Look-ups in named tables: a row name and a column name give one cell, copied from the table.

Zop.csv
,Tiz,Tineked,Nol
Kizuda,46.32,45.57,81.52
Gamidu,10.22,51.87,52.31
Lir,94.90,30.65,0.39
Kad,48.39,62.28,80.56
Digupo,28.31,58.16,46.14
Mesi,62.10,54.98,22.09

Tineked of Lir: 30.65
Nol of Digupo: 46.14
Tineked of Gamidu: 51.87
Tineked of Kizuda: 45.57
Tineked of Mesi: 54.98
Tineked of Digupo: 58.16
Tiz of Mesi: 62.10
Tiz of Lir: 94.90
Tiz of Kizuda: 46.32
Nol of Lir: 0.39
Nol of Mesi: 22.09
Tiz of Kad: 48.39
Tineked of Kad: 62.28
Nol of Kad: 80.56
Nol of Gamidu: 52.31
Tiz of Gamidu: 10.22
Nol of Kizuda: 81.52
Tiz of Digupo: 28.31

Dov.csv
,Lozitor,Sekipof,Kubo,Suri,Zab,Kisob,Nud,Nekabaz
Zum,-7.4,2.2,0.1,-3.6,-5.6,2.2,2.7,1.7
Manug,-0.9,-3.1,2.8,-5.5,1.4,0.5,-1.2,-0.7
Duz,-9.3,3.7,3.5,-5.8,-4.5,0.1,-3.8,-2.2
Sebikip,-0.6,-3.1,-4.1,-0.7,1.5,1.9,-0.1,-0.3
Nako,-0.1,-0.4,2.1,-1.5,3.3,0.3,-2.6,-4.6
Tavi,-1.3,0.4,-3.2,-3.1,-2.9,-1.3,-0.6,2.3
Zariko,0.6,-1.5,-2.9,-0.9,-1.0,-1.4,-1.4,-0.5
Voro,1.7,-0.8,-3.1,-4.5,0.4,-0.4,-0.2,-1.2
Tavonal,0.7,-2.5,-3.5,2.7,2.1,-3.2,-1.2,-1.3
Doru,3.2,-2.0,1.1,-6.4,-0.5,2.0,0.9,3.5
Kurelo,-1.0,1.8,-1.7,-2.7,-1.6,-1.4,-0.7,-1.1
Bikivu,-2.8,1.7,-4.0,-4.0,-4.0,-0.3,3.5,5.2
Tam,-0.7,-1.2,0.5,2.5,-0.9,-2.2,-1.8,-1.4
Vidi,-1.0,1.5,0.6,-6.2,-2.0,1.8,-1.7,-0.1

What is the Lozitor of Manug in Dov?
-0.9
What is the Lozitor of Voro in Dov?
1.7
What is the Nud of Tavonal in Dov?
-1.2
What is the Sekipof of Tavonal in Dov?
-2.5
What is the Suri of Tam in Dov?
2.5
What is the Kubo of Zum in Dov?
0.1
What is the Nekabaz of Duz in Dov?
-2.2

Table Luz
|  | Vef | Zelo | Senud | Vesiv | Fimeki | Zar | Pakevak | Daduzam | Kiv |
|---|---|---|---|---|---|---|---|---|---|
| Vekam | 4348 | 4042 | 5711 | 3940 | 4821 | 3306 | 4093 | 4268 | 4038 |
| Lokiso | 6011 | 4464 | 5302 | 5475 | 3025 | 4444 | 5717 | 6116 | 5854 |
| Dupimub | 4545 | 5614 | 4054 | 4247 | 4943 | 5958 | 5043 | 4059 | 5282 |
| Nim | 4437 | 3194 | 5398 | 5454 | 5163 | 4347 | 4782 | 4916 | 3630 |
| Romob | 4727 | 4504 | 4987 | 6049 | 3574 | 4373 | 5700 | 5253 | 4720 |
| Nev | 5805 | 4790 | 5026 | 4526 | 3664 | 3950 | 5811 | 6708 | 6026 |
| Nebulav | 5290 | 4728 | 4632 | 4778 | 3558 | 4338 | 4888 | 5080 | 5570 |
| Gilaki | 4836 | 3589 | 5227 | 3821 | 5648 | 4403 | 4214 | 6338 | 3917 |
| Samoba | 5505 | 4858 | 4039 | 4075 | 4713 | 3890 | 4828 | 5134 | 5057 |
| Lifol | 3497 | 5750 | 3781 | 5691 | 4691 | 5375 | 4438 | 3250 | 4210 |
| Fut | 6641 | 5223 | 5297 | 4266 | 1949 | 4756 | 6040 | 7694 | 6461 |
| Papob | 4396 | 2887 | 6109 | 5611 | 4523 | 2961 | 4544 | 5762 | 4471 |

Lokiso, Vef: 6011
Nim, Pakevak: 4782
Lokiso, Zar: 4444
Nebulav, Senud: 4632
Papob, Vef: 4396
Vekam, Senud: 5711
Lifol, Daduzam: 3250
Dupimub, Daduzam: 4059
Nebulav, Zelo: 4728
Samoba, Vesiv: 4075
Lifol, Pakevak: 4438
Fut, Pakevak: 6040
Nim, Zar: 4347
Dupimub, Zelo: 5614
Papob, Daduzam: 5762
Nebulav, Zar: 4338
Gilaki, Kiv: 3917
Papob, Senud: 6109

Sis.csv
,Rut,Revasin,Sif,Far,Tep
Tof,53002,-29398,16799,-55629,-45606
Butabil,46548,-44238,-1821,-66842,-46447
Vas,42246,-39998,7489,-57872,-44764
Sek,53002,-35758,19903,-60114,-47289
Lol,53002,-42118,16799,-64600,-48131

Sek, Tep -> -47289
Vas, Revasin -> -39998
Sek, Rut -> 53002
Butabil, Far -> -66842
Vas, Rut -> 42246
Lol, Rut -> 53002
Tof, Rut -> 53002
Butabil, Sif -> -1821
Lol, Far -> -64600
Vas, Far -> -57872
Which row has the largest Tep? Vas

Zivam
        Pomo  Tarupa  Ril  Vapuluv  Gupizi  Buvo  Ket  Riza  Lev  Nov
Per      192     162   46       48     158    75  160   127  107  119
Kisofu   113     157  117       91     118   125   88   133  148  163
Kezago    93      56  219       90     130   119   60   112  163  172
Dos       95      89  214      140     117   148   73   211  166  179
Vit      185     226   56       91     140   101  173   134   89   98
Nesoto   115     119  144       83     107   129   55   154  134  174
Fudola   168     188   41       92     114   137  129    93   51  116
Bal      121      80  235      107     157    83  144   104  182  133
Kip      143      55  180       53     149    77   76    81  176  183

What is the Riza of Per in Zivam? 127
What is the Nov of Fudola in Zivam? 116
What is the Pomo of Dos in Zivam? 95
What is the Vapuluv of Vit in Zivam? 91
What is the Buvo of Kip in Zivam? 77
What is the Lev of Per in Zivam? 107
What is the Pomo of Kip in Zivam? 143
Row with the largest Ket: Vit

Zanaso
        Zumat    Kat    Kiv  Rumotog  Zopegit  Bozupi  Vigan
Vev      0.92   0.08   0.13    -0.11     0.36   -0.55   0.20
Tozipi   0.28  -0.26  -0.21    -0.02     0.26    0.57   0.10
Rafozo  -0.02   0.19  -0.06     0.39     0.05    0.13   0.26
Niluni   0.16  -0.25   0.20    -0.09     0.12    0.83   0.31
Gepul    0.40   0.30   0.06     0.04     0.16   -0.60   0.06
Tofono   0.58  -0.29   0.12    -0.11     0.35   -0.04   0.44
Kevimi  -0.03  -0.23  -0.13    -0.50    -0.27    0.00   0.35
Fefaf    0.09  -0.38   0.31    -0.53    -0.06    0.33  -0.32
Pezofu   0.03  -0.21   0.41     0.18    -0.15    0.09   0.51
Mav      0.03  -0.05  -0.01     0.24     0.05    0.31   0.79
Suk      0.14   0.23  -0.34     0.59     0.26   -0.22   0.42
Gos     -0.13  -0.05   0.24    -0.10    -0.14   -0.25   0.29
Kul     -0.24  -0.07  -0.72    -0.49     0.93    0.50  -0.12

Vigan of Tozipi = 0.10
Zopegit of Rafozo = 0.05
Bozupi of Kul = 0.50
Kiv of Kevimi = -0.13
Zopegit of Kul = 0.93
Bozupi of Tozipi = 0.57
Kiv of Suk = -0.34
Zumat of Fefaf = 0.09

Betod =
cols = Gagepo, Pused, Regog
Tes: [-5.500, 2.200, 3.236]
Mutib: [-0.920, 7.062, 5.817]
Rafote: [-3.982, -5.457, -4.606]
Bik: [-0.185, -5.400, -4.521]
Zud: [0.912, -5.667, -6.871]
Gab: [1.395, 1.501, 0.345]
Kezubik: [-3.479, 1.358, 1.763]
Leto: [-8.036, 1.566, 2.152]

Regog of Mutib is 5.817
Regog of Zud is -6.871
Gagepo of Leto is -8.036
Pused of Leto is 1.566
Pused of Bik is -5.400
Pused of Kezubik is 1.358
Pused of Gab is 1.501
Gagepo of Tes is -5.500
Pused of Tes is 2.200
Regog of Kezubik is 1.763
Regog of Gab is 0.345
Gagepo of Bik is -0.185
Gagepo of Mutib is -0.920
Gagepo of Zud is 0.912
Regog of Tes is 3.236
Regog of Leto is 2.152
Gagepo of Kezubik is -3.479
Pused of Rafote is -5.457
Regog of Rafote is -4.606

